One vector is turned by the same rotation once a step. Each row is the vector after some number of steps, and that number follows the row.
The counts run from 0 to 460.
[119 147 141 149 135 135  95 117 137 118 162 108 127 145  93  71 128  95
 115 174 174 144 150 156 103  72 121 127 121 124 135 131 101 103] : 434
[120 112 169 139 131 125  98 156 101 134 115 138 161 155 158 120 146 133
  62 150 121  76 138  93 134 139  92 142 140  91 123 127 112 156] : 64
[109  74 124 150  72 132 145 113 130 108 134 120 106 123 139  68 152 106
 104 111 134 111 125 117  83 138  96 108  72 156 122 117 170 151] : 242
[ 63 115  63 142  76 129 163 176 139 129 128 115  97 140 100 120 116 136
 135 134 101 147 116 140 107 152 154 132 111 172  95 146 132 124] : 386
[ 97 160  69 105  99 136  76 155 141  94 169 100 120 160 140 122 160  80
  88 133 114 143 108 135 132 133 143 114 178 148 104 137 133 134] : 425
[103  87 160 129 104 126 147 115 144  84 119 130 148 108 157  67 148 163
 108 131 133  95 102  84  93 132 128 136 117 111 129  91 130 156] : 388
[101 129 115 134  76 103 110 127 147  62 114 103 142 188 144  96 138  89
 133 101 152 178 130 134 144 109 132 123 119 120  88 101 126 125] : 22
[149 124 144 143 105 137  61 120 105  97 173 123 162 102 140  73 145  96
 109 195 152 128 125 130 136 104 158 140 126  96 113 115 101 126] : 433
[ 77  79 196 108 123 114 134 122 154 159 129 169 136 123 129 146 129 128
 121 152 167  69 118 131 107 101 104 144 120  98 138 116 119 173] : 283
[ 98 130 110 153 163 111 143 136 158 122 129 130 148 120 139  57  85 141
  95 182 133 143  96 135 121 107 100  80 121 143  94 118 120 143] : 221
[ 93 116 118 116  85 105 109 152 140  87  79 126 166 160 172 104 120 108
 130 116 109 161 117  51 126 118 138 110 129 123  98 125 114 132] : 56
[114  99 173 125 107 159 108 185 146  61 129 149 112 111 144 102 154 114
 113 132 149 122 144  85 119 170 109 149 129 106 132 136 101 127] : 414
[ 99 128 108  92  85 144 105 134 134  63 170 127 167 136 136  79 137 111
 155 134 133 160 138 120  95  84 164 126 143 135  98  97 135 138] : 407
[ 74  94 135 111 122 139 131 143 174 134 103 142  75 124 139 144 110 130
 134 127 120 114  79 120 163 153 120  86 124 141  68 142 114 142] : 112
[ 80  97 146  98  78 144 122 165 170 121 125 185 170 116 130 128 120 102
 170 136 124 126 139 136 121 146 112 149 127  95  90 117 113 161] : 301
[ 78 146 153 103 130 142 143 117 167 124 138 126 128 105 151  96  83  99
 139 136 157 166  88  81 107  78 102 119 130 113 107 146 123 126] : 16
[ 82 133 179  92 153 142  99 155 138 127 156 122 106 125 118 140 102 135
 129 140 163 115 103  97 131  76 146 143 170 109 117 155  97 120] : 178
[ 99 122 182 133 136 112 132 185 144  86 141 130  90 136 116  74 116 110
 130 112 175 130 130 142 133  98 104 124 170 172 103 109 128 119] : 374
[ 73 167 101  95 123 141 113  88 149 194 156 127 144 143 112  72 134 104
 109 134 135 131 118 125  83  66 118 107 129 122 107 128 149 142] : 110
[102 105 188 136 129 134 116 127 158 184 117 157  87  97 130  98 123 135
  92 161 167  86 132 124 111 120  91 123 101 111 148 147 112 136] : 103
[107 118  96 130  99 168 127 122 154 117 143  98 157 157 101  73 179 123
 127 153 113 101 130 113  92 114 116 152 107 134 134  65 104 143] : 294
[119 156 123 150  68 134 110 164 107 112 130 115 128 106 126  59 148 109
 104 122 131 143 162  79  97 109 159 172 118 131 118 151 141 100] : 381
[110  73 133 152 102 129 146 120 167  91 124 130  90 111 135  77 127 156
  99 133 135 111 114 124  96 157  98 100  78 142 129 126 133 129] : 2
[116 118 187 134 165 118  99 132 119 135 118 165 148 145 144  56 103 141
 124 150 154 127 147 119 133  99 116 102 109 115  85 122 101 125] : 322
[ 84 158 150 136 117 113 136 156 148 141 108 132 157 121 116  87  69 128
 148 153 137 181 107 115 141  98 161 136 151 107  83 123  86 106] : 161
[ 96 144 169 133 123 124 108 155 138 151 142 161  98  87 166 125 102  88
  71 135 154 127 122 106 127 131  85 119 157 108 120 174 160 140] : 230
[ 92 118  85 114 115 155 106 112 124 158 127 122 149 202 115 107 134 158
 130 154  84 105 141 119 122 113 150 120  85 113  71 134 102 128] : 311
[ 69  83 113 123  93 165 145 157 153  76 162 148 101 130 126 110 153  90
 137 137 136 143 124 143 126 196 130 105 104 141 109 123 131 155] : 207
[ 86  88 146 132  95  87 122 106 179 116 124 157 166 127 138 112  99 124
 129 179 149 135 115 164 129 129 114 109 109  78 104 110  98 159] : 428
[ 92 100 177 140 137 160 147 178 134  88 137 133 113 165 105 130 109 143
 134 137 138 114 122 112 164 155 119 172 133  97  83 131  71 119] : 379
[ 99 132 140 130  74 147  95 129 134 138 110 123  78 203 105  93 152 109
 123  91 133 149 159 108 142 134 118 149  75 103 107 165 111  96] : 123
[ 94 129 135 104 127 109  86 169 151 109  86 152 148 163 164  98  98 133
 131  97 112 130 137  69 122 108 121  91 155 151  78 129 126 129] : 296
[103 115 111 110 126 146 110 152 141  74 155 123 205 142 137 104 126 156
 112 158  96 112 108 105 122 127 131 146 149 109  72  96 101 143] : 406
[142  93 148 129 101 126  81 107 115  65 173 126 163 121 135  82 123 116
 146 155 147 106 128 153 120  82 133 138 109 119  83  99 118 127] : 227
[108 104 132 119  98 168 101 104 147 156 139 127 152  98 107 115 144 119
 140 193 127 117 105 126 129 130 154 163  87  84 122 112  69 144] : 87
[ 71  81 121 125 119 145 164 154 148 122 146 134  78 142 114 121 106 144
 154 109 120 119  98 141 142 151 124 100 106 166  61 138 146 130] : 352
[ 85 135 130 157  89 112 123 128 130 184 122 157  93 118 132  78 146  71
 114 139 147 172 128 137 139 155 147 114 109 106 129 161 149 134] : 342
[104 132 112 121 151 187 120 148 166  82 149 115 160 147 129  90 122 128
 112 145 108 127 101  85 123 144  68 134 125 122  96  94  91 128] : 440
[ 94 132 150 140 171 145 134 129  98 138 179  86  97 168 110 107 100 114
 118 152 168 130 102 116 125  58 127 121 122 150 108 149 100 114] : 32
